In the data rows, zero lies at 4.5, halfway between 4 and 5.
Here are some points, each followed by its number:
  5  4  6  3  1  4  4  4  5  2  3  7  4  6  0  4 0
  5  3  5  6  4  4  5  5  3  3  4  4  2  5  4  3 1
  4  3  6  6  2  4  6  5  3  1  1  7  0  7  0  2 2
  4  3  4  7  6  4  6  5  2  5  6  2  3  5  6  3 3
  5  2  3  6  7  5  7  5  3  7  8  2  5  5  5  3 4
  5  4  5  5  3  4  5  4  4  3  3  6  3  5  2  3 5
  4  3  5  7  4  4  6  5  1  2  3  4  0  6  2  2 6
  3  4  3  7  6  4  6  5  2  4  5  2  2  5  6  3 7
  4  5  5  5  3  4  5  5  4  2  2  6  2  6  3  4 8
  4  4  5  6  5  4  6  5  3  4  3  5  3  6  3  3 9
  4  3  5  5  4  4  6  5  3  3  3  5  2  6  2  3 10
  4  3  3  6  7  5  8  5  4  7  6  3  4  5  4  3 11
  4  2  5  7  4  4  5  5  1  2  4  4  0  6  2  1 12
  5  5  5  3  3  5  3  4  6  4  4  6  5  4  4  5 13
  4  7  4  3  6  5  5  5  7  7  3  5  8  3  6  7 14
  4  5  3  5  7  5  5  5  5  8  7  3  6  4  7  5 15
  4  0  7  8  2  4  8  5  0  1  3  5  0  8  0  0 16
  4  3  5  7  3  4  5  5  1  2  2  5  0  6  2  2 17
  4  4  5  6  4  4  6  5  3  3  3  5  2  6  3  3 18
  3  5  3  5  7  5  6  5  5  6  4  4  5  4  6  5 19
  6  4  4  3  5  5  4  4  6  7  7  4  7  3  5  6 20
  5  4  5  4  4  5  4  4  5  5  6  5  6  4  4  5 21
  4  5  5  6  3  4  3  5  3  2  3  4  2  5  5  4 22
  6  4  8  4  0  4  1  4  3  0  1  9  1  6  0  3 23
  5  6  4  3  4  5  3  4  7  5  4  5  7  3  6  7 24
  4  9  2  1  8  6  4  5  9  9  4  5  9  1  9  9 25
  6  5  6  3  3  5  4  4  6  4  5  6  6  4  3  5 26
  5  0  5  7  5  4  7  5  1  5  8  2  1  6  2  1 27
  4  5  3  4  7  5  6  5  5  7  6  3  6  4  6  5 28
  4  5  3  5  8  5  6  5  4  7  5  2  5  4  7  5 29
  4  5  4  4  6  5  6  5  5  6  4  5  5  5  4  4 30
  5  4  5  4  4  4  4  4  5  4  6  4  5  4  4  4 31
  5  5  6  3  1  4  3  4  5  3  4  7  5  5  2  5 32
  5  5  3  5  6  5  3  5  5  6  7  2  6  3  8  6 33
  5  6  5  3  3  5  3  4  6  4  3  6  6  4  4  6 34
  5  6  3  3  7  5  3  4  7  8  8  2  9  2  8  7 35
  4  3  4  6  6  4  6  5  3  5  5  3  3  5  4  3 36
  5  3  4  4  5  5  6  4  4  6  7  4  5  5  3  3 37
  5  3  6  6  2  4  5  5  2  1  3  6  1  6  2  2 38
  5  2  5  5  3  5  5  4  4  4  6  5  4  6  2  3 39
  6  2  7  4  0  4  4  3  3  1  4  7  2  6  0  2 40
  5  4  5  4  4  5  5  4  5  6  5  5  5  5  3  4 41
  5  6  5  2  3  5  3  4  7  4  4  6  7  4  4  6 42
  4  5  3  5  7  5  5  5  5  6  4  4  6  4  6  5 43
  4  9  3  3  7  5  2  5  7  6  5  3  9  2  9  9 44
  5  2  6  7  3  4  5  5  1  3  6  3  1  6  3  2 45
  5  1  5  6  4  4  6  4  2  3  6  4  1  6  2  1 46
  5  2  5  6  4  4  5  5  2  3  6  3  2  5  4  2 47
  3  6  3  4  8  5  7  5  6  8  4  4  7  4  7  6 48
  6  2  7  5  1  4  5  4  3  1  4  6  1  7  0  1 49
  5  5  4  4  5  5  5  4  6  6  6  4  6  4  5  5 50
  5  5  4  4  5  5  4  4  6  5  5  4  6  4  6  6 51
  4  5  5  5  4  4  5  5  4  4  3  5  4  5  4  4 52
  5  1  6  7  3  4  5  5  1  2  5  3  0  6  2  1 53
  5  0  4  7  5  4  8  5  1  5  7  2  1  7  2  0 54
  4  5  4  4  6  5  6  5  5  6  4  5  6  4  5  5 55
  3  9  2  2  8  5  3  5  9  8  3  5  9  1  9  9 56
  5  1  5  7  5  4  7  5  1  5  7  2  1  6  3  1 57
  5  5  5  4  4  5  3  4  5  4  4  5  6  4  5  5 58
  6  6  5  3  2  4  1  4  6  3  4  6  6  4  5  6 59
  5  2  7  6  1  4  5  5  2  0  3  6  0  7  0  1 60
  4  2  7  6  2  4  7  5  2  1  2  7  0  8  0  1 61
  5  4  3  5  7  5  6  4  5  8  7  2  6  4  6  4 62
  4  4  5  6  4  4  5  5  3  3  4  4  2  5  4  3 63
  3  7  3  3  8  5  5  5  7  8  3  5  9  3  7  7 64
  4  6  6  4  1  4  3  4  5  1  1  8  3  5  2  5 65
  5  9  3  1  5  5  1  4  9  7  5  5  9  1  9  9 66
  5  8  2  1  7  6  3  4  9  9  6  4  9  1  9  9 67
  5  2  6  7  2  4  4  5  1  0  5  4  0  6  2  1 68
  3  7  2  4  9  5  5  5  7  9  6  2  9  2  9  8 69
  4  7  4  3  6  5  5  5  7  7  3  5  8  3  6  7 70
  5  4  5  4  3  5  3  4  5  4  6  5  6  4  4  5 71
  4  3  5  5  4  4  6  4  4  4  3  6  3  6  1  3 72
  4  4  5  5  4  4  5  5  4  3  2  6  2  6  2  3 73
  4  6  4  4  5  5  4  5  5  5  3  5  5  4  6  6 74
  5  3  5  5  4  4  5  4  4  4  5  5  4  5  3  3 75
  5  5  7  5  0  3  1  4  3  0  1  7  1  6  2  4 76
  3  4  2  6  9  5  7  5  4  9  7  1  5  4  8  5 77
  5  2  3  5  8  5  7  5  4  8  9  1  5  5  6  3 78
  3  9  2  2  8  5  4  5  9  8  3  5  9  2  9  9 79
  6  7  4  1  5  5  2  4  8  7  6  5  9  2  8  8 80
  4  8  5  2  4  5  3  4  8  5  2  7  8  3  6  8 81
  4  7  2  3  9  6  5  5  7  9  6  2  9  2  9  8 82
  5  1  5  7  3  4  6  5  1  2  5  3  0  6  2  1 83
  4  5  4  5  5  4  5  5  4  5  4  5  4  5  5  4 84
  4  8  2  3  7  5  2  5  7  7  6  3  9  1  9  9 85
  3  4  2  6  9  5  7  5  4  9  7  1  5  4  8  5 86
  5  3  5  6  4  4  5  5  2  3  5  4  1  5  3  3 87
  6  4  6  5  2  4  3  4  4  2  4  5  3  5  3  4 88
  5  3  6  5  3  4  5  4  4  3  4  5  3  6  2  3 89
  5  5  4  4  4  5  3  4  5  5  6  3  5  4  6  5 90
  5  4  4  5  5  5  4  5  4  6  6  3  5  4  6  5 91
  4  6  3  5  6  5  3  5  5  5  4  4  5  4  8  6 92
  5  5  5  4  2  4  3  4  4  2  3  6  4  5  4  5 93
  5  6  4  3  4  5  3  4  7  5  5  5  7  3  6  7 94
  5  6  5  3  3  4  3  4  6  3  3  7  6  4  4  6 95
  4  5  3  6  8  5  5  5  4  7  6  2  5  3  8  5 96
  4  6  3  3  6  5  4  4  6  6  5  4  7  3  7  7 97
  4  4  5  5  4  4  6  5  3  3  2  6  2  6  2  3 98
  5  3  5  6  4  4  5  5  2  3  5  3  1  6  4  3 99
  3  5  5  5  4  4  5  5  4  3  1  6  3  5  3  4 100
  4  4  4  5  5  4  5  5  4  5  5  4  4  5  5  4 101
  4  5  4  5  4  4  4  5  4  4  3  5  4  4  5  5 102
  5  3  6  6  2  4  4  5  3  2  3  5  1  6  2  3 103
  4  8  5  2  3  5  3  4  7  4  2  7  7  4  5  7 104
  4  5  5  4  4  5  5  5  5  4  3  5  4  5  4  4 105
  4  4  5  5  3  4  5  5  3  3  3  6  2  6  2  3 106
  4  5  3  5  7  5  6  5  5  7  5  3  6  4  6  5 107
  5  0  8  8  0  3  6  5  0  0  1  7  0  9  0  0 108
  5  5  5  4  4  5  3  4  6  4  5  5  6  4  5  5 109
  5  6  5  4  3  4  3  4  5  4  4  6  6  4  4  6 110
  4  5  3  5  8  5  5  5  5  7  6  3  6  3  8  6 111
  4  4  3  6  7  5  6  5  4  7  7  2  4  4  7  4 112
  4  8  4  4  5  4  1  5  5  3  2  5  5  3  9  7 113
  4  6  6  4  2  4  3  4  5  2  1  7  4  5  3  5 114
  4  3  2  6  9  5  8  5  4  9  9  0  5  4  7  4 115
  6  4  6  4  1  4  3  4  4  1  4  6  3  5  2  4 116
  4  6  3  4  7  5  4  5  6  6  4  4  6  3  8  7 117
  5  8  2  1  8  6  3  4  9  9  7  4  9  1  9  9 118
  4  5  5  5  3  4  3  5  3  1  2  6  2  5  3  4 119
  4  5  4  4  6  5  6  5  5  6  4  5  6  4  5  5 120
  4  4  4  6  6  4  6  5  3  4  4  3  3  5  5  4 121
  5  4  5  4  5  5  5  4  4  5  5  4  5  5  4  4 122
  4  6  4  4  5  5  4  5  5  5  4  4  5  4  6  6 123
  5  5  5  4  4  5  3  4  4  4  5  4  5  4  5  5 124
  4  0  6  7  3  4  8  5  0  2  4  5  0  8  0  0 125
  5  7  4  2  5  5  3  4  8  6  4  6  9  3  6  7 126
  5  4  4  4  5  5  5  4  5  7  7  4  6  4  4  5 127
  5  7  5  2  3  5  2  4  7  4  4  6  7  3  6  7 128
  5  7  4  3  4  5  3  4  7  5  4  5  7  3  6  7 129
  4  5  2  4  8  5  5  5  7  9  8  2  9  2  9  7 130
  5  5  4  5  5  5  4  4  5  5  6  3  5  4  6  5 131
  5  6  4  3  4  5  2  4  6  5  5  4  7  3  7  7 132
  4  5  4  4  5  5  4  4  5  5  5  4  6  4  6  5 133
  5  2  7  6  0  3  5  4  1  0  1  8  0  8  0  0 134
  5  2  5  6  3  4  5  4  1  2  6  3  1  6  3  2 135
  5  4  5  4  4  4  5  4  5  5  5  5  4  5  4  4 136
  4  4  3  6  7  5  6  5  4  6  6  2  4  4  7  4 137
  5  8  3  2  5  5  1  4  7  6  6  4  9  1  9  9 138
  4  1  7  8  2  3  7  5  0  0  2  6  0  8  0  0 139
  5  4  5  5  5  5  5  4  4  5  5  4  5  5  4  4 140
  5  2  5  6  5  4  5  4  3  5  7  3  3  5  4  3 141
  4  4  4  6  7  4  6  5  3  5  5  3  3  5  6  4 142
  4  5  5  6  4  4  3  5  3  1  3  4  2  5  5  4 143
  5  5  5  4  3  4  4  4  5  4  4  6  4  5  3  4 144
  5  5  5  5  3  4  3  5  3  2  3  5  3  5  5  4 145
  5  3  5  5  3  4  5  4  3  3  4  5  3  5  2  3 146
  4  4  4  5  5  4  5  5  4  4  3  5  4  5  4  4 147
  4  4  5  5  4  4  5  5  4  2  2  6  2  6  2  3 148
  5  8  4  1  4  5  1  4  9  6  5  5  9  2  8  9 149
  4  5  5  5  4  4  4  5  4  3  4  4  3  5  5  4 150
  5  5  5  4  3  5  4  4  5  4  4  6  5  5  3  5 151
  5  3  6  5  3  4  6  4  4  4  3  6  3  6  1  3 152
  5  4  4  4  5  5  5  4  5  6  7  4  6  4  4  4 153
  5  3  5  7  5  4  5  5  2  3  5  3  1  5  4  2 154
Which five points above are nearest to each new point, looking only along the 4 directions in which the numbered points spread most? Their numbers follow each, nearest first.
  5  5  2  3  8  5  5  4  7  9  8  2  9  3  8  7 130 35 82 69 15
  4  3  4  6  7  5  8  5  3  7  6  3  4  6  4  3 11 4 36 142 3
  5  2  6  7  2  4  4  4  1  0  5  4  0  6  2  2 68 53 135 12 83
  5  4  4  4  5  5  5  4  4  6  7  3  5  4  6  5 91 131 153 127 50
  4  4  5  6  4  4  4  5  3  3  4  4  3  5  5  4 150 63 1 22 145
  5  5  5  3  3  5  3  4  6  4  5  6  6  4  3  5 26 13 110 151 71
  5  8  3  2  5  5  1  4  8  6  6  4  9  1  9  9 138 66 149 80 44
  4  6  6  4  2  4  3  4  5  2  1  7  4  5  3  5 114 65 93 32 119
  5  2  5  6  5  4  6  4  3  5  7  3  3  5  4  3 141 36 47 37 3
  5  4  5  5  4  4  5  4  4  4  5  5  4  5  3  3 75 136 140 146 122
  4  6  3  5  7  5  3  5  5  6  7  2  6  3  9  6 33 111 96 15 117
  5  2  5  6  4  4  5  4  2  3  6  3  2  5  3  2 47 45 135 87 99
  4  6  4  4  5  4  4  5  5  4  4  4  5  4  6  5 123 74 133 102 51
  4  8  4  2  4  5  2  4  8  5  2  7  9  3  6  8 81 104 126 128 129
  5  3  6  5  3  4  6  4  4  3  4  6  3  6  1  2 152 89 72 146 5
  5  4  5  4  4  5  5  4  5  5  5  6  5  5  2  4 41 136 151 144 75
  3  9  2  1  8  6  4  4  9  9  4  5  9  2  9  9 25 79 56 67 118
  4  4  4  6  6  4  5  5  3  4  4  3  3  5  6  4 121 142 7 101 36
  4  5  3  4  8  5  5  4  6  8  8  2  8  3  8  6 130 15 35 111 62
  5  6  5  3  2  5  2  4  6  3  3  7  5  4  4  6 95 34 59 110 13
  5  5  3  4  7  5  5  5  5  8  7  3  7  3  7  6 15 111 28 62 107
  5  4  5  4  4  5  5  4  4  5  5  5  4  5  3  4 136 75 41 122 140
  3  6  3  4  8  5  6  5  6  8  4  4  7  3  7  6 48 64 107 117 111
  5  3  4  6  6  5  6  5  3  6  6  3  4  5  5  3 36 3 142 141 11
  4  4  3  5  8  5  6  5  4  7  7  1  5  4  7  4 112 137 96 62 29
  5  6  4  4  4  5  2  4  5  4  5  4  6  3  7  6 132 90 51 109 94
  4  8  4  2  4  5  2  4  8  5  3  6  8  3  7  8 81 126 129 128 24
  5  6  7  3  1  4  2  4  6  1  0  9  4  5  2  5 65 114 32 0 76
  5  4  6  4  2  4  3  4  4  2  4  6  3  5  3  4 88 116 93 144 5
  5  7  6  3  0  4  2  4  6  1  0  9  4  5  2  5 65 114 32 0 76
  5  2  5  6  4  4  5  4  2  3  7  3  2  6  3  2 47 45 135 46 99
  4  8  4  2  5  5  2  4  8  6  4  6  9  3  7  8 126 149 81 80 129
  5  2  4  6  6  5  6  4  3  6  8  2  4  5  5  3 4 141 3 78 37
  4  2  4  6  7  5  8  5  3  7  6  3  4  5  4  3 11 4 36 3 142
  5  3  6  5  3  4  4  5  3  2  3  5  2  6  3  3 103 106 146 89 5
  4  5  4  5  5  4  4  5  5  4  4  5  4  4  6  5 102 123 84 74 150
  5  5  5  5  3  4  3  5  4  2  3  5  3  4  5  5 145 93 22 150 143
  5  3  6  5  2  4  4  4  3  2  3  6  2  6  2  3 103 38 106 89 5
  5  7  5  2  3  5  2  4  7  4  4  6  7  3  5  7 128 42 129 24 94
  3  6  3  4  8  5  6  5  6  8  4  4  7  4  7  6 48 107 64 43 28
  4  2  4  6  7  5  9  5  3  7  6  3  3  6  3  2 11 4 36 57 3
  5  4  6  6  3  4  4  5  3  1  3  5  2  5  3  3 103 119 106 38 8
  5  5  4  5  5  5  4  5  5  5  6  3  5  4  7  6 131 91 90 133 51
  6  6  4  3  4  4  1  4  5  5  7  3  7  3  8  7 132 33 94 90 24
  5  5  4  2  4  5  4  4  7  6  7  5  8  3  5  6 20 94 50 24 51
  4  7  4  4  5  5  3  5  6  5  3  5  6  4  6  6 74 123 129 24 51
  5  5  4  4  5  5  3  4  6  6  6  4  7  3  6  6 51 20 50 133 97
  5  4  5  5  4  4  5  4  4  4  4  5  4  5  3  3 75 136 146 52 5
  5  4  6  5  2  4  4  4  3  2  3  6  2  6  3  3 103 106 5 88 119
  3  4  4  6  7  4  6  5  3  5  5  3  3  5  6  4 142 121 7 36 3
  5  3  5  5  4  5  6  4  4  5  5  5  4  5  3  3 75 39 136 140 122
  4  6  4  3  6  5  4  4  6  6  5  4  7  3  7  6 97 117 51 133 94
  4  4  4  5  6  4  6  5  4  5  5  4  4  5  5  4 101 84 140 121 142
  4  3  4  6  6  4  6  5  2  5  7  2  3  5  6  3 3 36 142 7 141
  4  7  6  4  2  4  1  5  5  1  1  7  4  4  5  6 114 65 93 95 59
  4  3  4  5  6  5  7  5  4  7  6  3  4  6  3  3 11 37 36 4 140
  4  5  5  5  2  4  3  5  3  1  2  6  2  5  4  4 119 145 8 22 143
  5  8  4  2  4  5  1  4  7  5  4  5  8  2  8  8 149 138 129 128 132
  4  5  4  5  5  4  5  5  5  5  3  5  4  4  5  5 84 102 147 105 52
  5  3  4  5  5  5  6  4  4  6  7  4  5  5  3  3 37 153 140 122 41
  5  3  6  5  3  4  6  4  4  3  4  6  3  6  1  2 152 89 72 146 5
  4  3  6  6  3  4  6  5  3  2  1  7  1  7  0  2 2 61 98 38 148
  4  7  3  4  6  5  4  5  6  6  5  4  6  3  8  7 117 97 92 123 51
  4  3  4  6  6  5  6  5  3  5  5  3  3  5  5  3 36 142 121 3 101
  5  5  3  4  6  5  4  4  5  6  7  3  6  3  8  6 33 15 111 131 91
  5  4  4  5  6  5  5  5  4  6  6  3  5  4  6  5 91 131 137 28 101
  5  7  4  4  5  4  2  5  6  5  5  3  6  2  9  7 132 92 117 97 33
  5  8  5  1  3  5  2  4  8  5  3  7  9  3  5  8 81 128 104 126 129
  6  2  7  5  0  4  5  4  3  1  4  7  1  7  0  1 49 40 60 38 134
  5  3  5  6  4  4  6  4  3  4  4  5  2  6  2  2 10 146 18 89 72
  4  7  5  3  4  5  3  5  6  4  1  7  6  4  5  7 104 95 34 81 110
  5  6  5  3  2  4  2  4  6  3  3  7  6  4  4  6 95 34 59 110 13
  5  8  3  1  5  5  1  4  9  7  5  5  9  1  9  9 66 149 138 80 44
  4  4  4  5  6  5  5  5  4  5  5  4  5  4  5  5 101 84 140 91 122
  5  6  3  3  6  5  3  5  6  6  6  3  8  2  8  7 97 35 132 117 33
  6  4  6  4  2  4  3  4  4  2  4  5  4  5  3  4 88 116 93 144 32
  4  4  4  6  6  4  6  5  3  5  5  3  3  5  6  4 142 121 36 3 7
  5  5  4  4  5  5  4  4  6  6  5  4  7  4  6  6 51 50 133 97 20
  4  6  3  4  7  5  3  5  5  6  7  2  7  3  9  7 33 111 117 97 35
  4  8  5  4  4  4  2  5  6  3  1  7  5  4  6  7 104 95 113 34 74
  4  7  5  4  2  4  1  5  6  1  1  7  4  4  5  6 114 93 95 65 59
  5  5  4  4  4  5  3  4  5  4  5  4  5  4  5  5 124 58 109 90 133
  4  5  5  5  4  4  5  5  4  3  1  6  3  5  3  4 100 8 73 148 52
  5  4  6  5  2  4  4  5  3  2  3  5  2  5  3  3 103 88 106 119 5
  5  5  5  3  3  5  3  4  6  4  5  6  6  4  3  5 26 13 110 151 71
  4  6  6  4  2  4  3  4  5  2  2  7  3  5  3  5 114 65 93 119 32
  4  3  7  6  2  4  6  5  2  1  0  7  0  7  0  1 2 61 134 60 139
  5  3  5  5  5  4  6  4  3  5  6  3  3  5  3  3 141 36 75 37 140
  5  5  4  3  5  5  4  4  6  6  7  4  7  3  6  6 20 50 51 97 133
  4  5  3  4  7  5  5  5  5  7  7  3  7  4  7  5 15 28 111 107 62
  4  5  5  5  5  4  4  5  5  4  3  5  4  5  5  5 102 105 52 84 147
  3  4  3  6  7  4  7  5  3  6  5  3  3  5  5  4 142 36 121 11 137
  5  8  3  2  6  5  1  4  8  6  7  3  9  1  9  9 138 85 66 44 80
  4  3  4  5  5  4  6  5  3  5  5  4  3  5  4  3 36 101 121 140 75
  6  3  7  3  0  4  3  3  4  2  5  6  4  5  1  3 116 0 40 32 88
  4  5  5  4  4  4  5  5  5  4  3  5  4  5  4  4 105 52 147 102 84
  5  2  6  6  3  4  6  4  2  3  5  4  1  6  1  1 46 83 53 45 135
  4  2  6  6  2  4  7  5  2  1  1  7  0  8  0  0 61 2 139 134 60
  5  3  5  5  4  4  5  4  3  4  6  3  3  5  4  3 141 47 75 1 87
  5  2  5  6  4  4  6  4  2  3  5  4  1  6  2  1 46 45 83 135 12
  4  7  5  3  4  5  4  4  7  5  2  7  7  4  5  7 104 81 34 42 129
  3  6  2  4  9  5  7  5  6  9  5  4  8  3  7  6 48 64 69 111 28
  4  4  5  5  4  4  4  5  3  3  4  4  3  5  5  4 150 63 1 145 22
  5  1  4  7  5  4  7  5  1  5  7  2  1  6  3  1 57 27 54 46 47
  5  5  5  4  3  4  3  4  4  3  5  4  4  4  5  5 124 58 31 150 71
  5  6  3  4  7  5  3  5  6  7  8  2  8  2  9  7 35 33 130 85 111
  5  5  7  3  1  4  3  4  5  1  1  8  4  5  1  4 65 0 114 32 116
  4  5  4  5  5  4  5  5  5  5  4  4  4  4  5  4 84 101 147 102 140
  4  6  4  4  5  4  4  5  5  5  4  4  5  4  6  6 123 74 133 51 92
  4  5  6  5  2  4  3  5  4  1  1  6  2  5  3  4 119 8 114 65 93
  5  4  5  4  3  4  4  4  4  4  4  5  4  5  3  4 144 136 151 75 5
  5  4  5  4  5  5  6  4  5  6  5  5  6  5  3  4 41 122 136 30 140
  6  2  6  5  3  4  5  4  3  4  6  5  3  6  1  2 39 89 146 75 46
  4  4  4  6  6  4  6  5  3  5  5  3  3  5  6  4 142 121 36 3 7
  5  2  7  6  0  4  5  4  1  0  1  7  0  8  0  0 134 60 108 61 2
  3  6  3  4  8  5  6  5  6  7  4  4  6  4  7  6 48 43 19 107 117
  5  2  7  6  1  4  5  4  2  1  3  6  0  7  0  1 60 49 61 38 134
  4  3  6  7  3  3  5  5  1  1  2  5  0  7  2  2 17 6 38 12 103
  4  5  4  5  5  5  5  5  5  5  5  4  5  4  5  5 133 101 84 131 123
  5  3  4  5  6  5  5  4  5  7  8  2  6  4  6  5 62 15 127 91 153
  5  6  5  3  3  5  3  4  6  4  3  6  6  4  4  6 34 95 110 13 42
  4  4  4  5  6  4  5  5  4  5  5  4  4  5  5  4 101 84 140 121 122
  5  3  3  4  7  5  6  4  5  9  8  2  7  4  6  4 62 15 78 28 127
  5  4  4  5  6  5  5  5  5  6  6  3  5  4  6  5 91 131 28 50 133
  6  2  7  4  0  4  4  3  4  1  4  7  2  6  0  2 40 49 0 116 60
  5  4  5  4  3  5  3  4  5  4  5  5  5  4  4  5 71 31 124 109 58
  4  6  4  4  4  4  2  5  5  3  3  5  5  3  7  7 113 74 123 92 58
  5  3  5  5  4  5  6  4  4  5  5  5  4  5  3  3 75 39 136 140 122
  4  3  4  6  7  5  8  5  3  6  6  3  3  5  4  3 11 36 3 142 4
  5  3  6  5  3  4  6  4  4  4  3  6  3  6  1  3 152 72 89 5 106
  6  5  4  2  6  5  5  4  7  8  8  4  9  3  6  6 20 35 127 50 97
  5  5  5  4  4  4  3  4  4  3  5  4  4  4  5  5 124 58 150 31 109
  5  1  5  6  4  4  6  4  2  4  6  4  2  6  2  1 46 45 47 135 57
  5  7  6  2  2  4  2  4  7  3  2  7  6  4  4  6 95 104 34 59 42
  4  3  5  6  4  4  6  4  3  3  4  5  2  6  2  2 10 18 146 106 9
  4  6  3  5  7  5  3  5  5  6  7  2  7  2  9  7 33 111 117 96 35
  5  4  5  4  4  4  5  4  5  4  4  6  4  5  2  4 144 151 136 75 5
  5  5  4  5  4  4  4  5  4  4  5  4  5  4  5  5 124 131 31 90 133
  5  3  5  6  4  4  6  5  2  3  4  5  2  6  2  2 10 18 87 146 1
  5  3  5  6  4  4  4  4  3  4  7  3  3  5  4  3 141 47 99 87 1
  5  4  4  4  5  5  5  4  5  6  7  4  6  4  4  4 153 127 50 21 122
  5  1  5  7  5  4  7  5  1  4  7  2  1  6  3  1 57 27 54 46 45
  4  5  6  6  3  4  4  5  3  1  2  6  2  5  3  4 119 8 148 145 106
  5  7  7  3  1  4  2  4  6  1  0  9  4  5  2  6 65 114 32 95 0
  5  0  8  8  0  3  6  5  0  0  1  6  0  9  0  0 108 139 134 60 16
  5  6  2  3  8  5  5  4  7  9  8  2  9  2  9  7 130 35 82 69 118
  4  9  2  1  9  6  4  5  9  9  5  5  9  1  9  9 25 79 56 67 118
  4  2  4  7  6  4  6  5  2  5  7  2  2  5  5  3 3 36 141 7 142
  4  4  5  6  4  4  5  5  3  3  3  4  1  5  4  3 63 1 18 87 9
  5  6  5  4  4  4  3  4  5  4  4  5  5  4  5  6 58 110 109 124 13
  5  4  3  5  6  5  5  5  4  6  6  3  5  4  7  5 91 131 137 15 112
  3  4  3  7  7  4  6  5  3  6  5  2  3  5  6  3 142 3 7 137 121
  5  2  6  6  3  4  6  4  3  4  5  5  2  6  1  1 46 89 146 39 152
  4  5  6  5  3  4  4  5  3  1  2  6  2  5  3  4 119 8 148 145 106
  4  6  3  5  7  5  3  5  5  6  6  2  6  3  9  6 33 111 96 117 92
  5  5  6  4  2  4  3  4  4  2  2  6  3  5  3  4 93 119 114 88 116
  4  5  3  5  7  5  5  5  5  8  7  2  7  3  7  5 15 111 28 62 96
  5  2  5  5  4  5  6  4  3  5  6  4  3  5  2  2 39 75 141 37 46
  5  4  4  4  5  5  4  4  5  6  6  4  6  4  5  5 50 153 127 133 131
  5  1  5  7  4  4  6  5  2  3  6  3  1  6  2  1 46 45 83 135 53
  5  5  5  3  3  5  4  4  6  4  5  6  6  5  3  5 26 13 151 110 71
  5  3  5  5  5  5  6  4  4  6  7  4  5  5  3  3 37 140 122 153 41
  5  0  8  8  0  3  6  5  0  0  1  7  0  9  0  0 108 139 134 60 61
  4  8  2  3  8  5  3  5  7  8  6  3  9  1  9  9 85 44 67 118 82
  4  3  6  7  3  4  6  5  1  1  2  5  0  7  2  2 17 6 38 12 2
  5  6  5  4  4  4  3  4  5  4  4  5  5  4  5  5 58 109 110 124 13
  4  4  5  6  4  4  5  5  3  2  3  5  2  6  3  3 18 106 10 63 148
  5  2  6  7  2  4  4  5  1  1  5  4  0  6  2  2 68 53 135 12 83
  6  3  6  4  3  5  6  4  4  5  5  5  4  6  1  3 39 75 152 89 146
  5  5  5  3  4  5  5  4  6  5  5  5  6  4  4  5 21 109 41 26 50
  4  5  4  6  5  4  4  5  3  3  5  3  3  4  6  5 150 121 101 102 84
  3  9  2  1  8  6  4  4  9  9  4  5  9  1  9  9 25 79 56 67 118
  4  5  5  5  4  4  4  5  4  2  2  6  2  5  3  4 8 119 100 148 73
  4  3  6  5  2  4  6  5  3  1  1  7  1  7  0  2 2 61 38 60 134
  4  3  6  6  3  4  6  5  3  2  1  7  1  7  0  2 2 61 98 38 148
  4  5  3  5  6  4  3  5  4  5  6  2  5  3  8  6 33 92 131 91 96
  4  4  4  6  6  4  5  5  3  4  4  3  3  5  6  4 121 142 7 101 36
  4  8  4  2  5  5  3  4  8  6  4  6  9  2  7  8 126 149 81 80 129
  5  5  5  4  3  4  3  4  5  3  4  6  4  5  3  4 144 151 93 13 88
  4  7  4  4  5  5  3  5  6  5  3  5  6  4  6  6 74 123 129 24 51
  5  3  5  5  4  4  5  4  3  4  7  3  3  5  4  3 141 47 75 39 1
  6  3  7  3  1  5  5  3  5  3  4  8  5  6  0  3 0 32 152 40 116
  4  6  3  4  7  5  3  5  5  6  7  2  7  2  9  7 33 111 35 117 97
  4  4  5  5  4  4  7  5  4  4  2  6  3  6  1  3 72 98 73 152 10
  4  6  3  4  8  5  5  5  6  8  6  3  7  3  8  6 111 15 28 48 117
  6  2  6  5  2  4  5  4  3  4  6  5  3  6  1  2 39 89 146 75 46
  5  9  4  1  5  5  1  4  9  7  5  5  9  1  9  9 66 149 138 80 44
  4  7  4  4  4  5  3  5  5  4  3  5  5  3  6  6 74 123 58 102 110
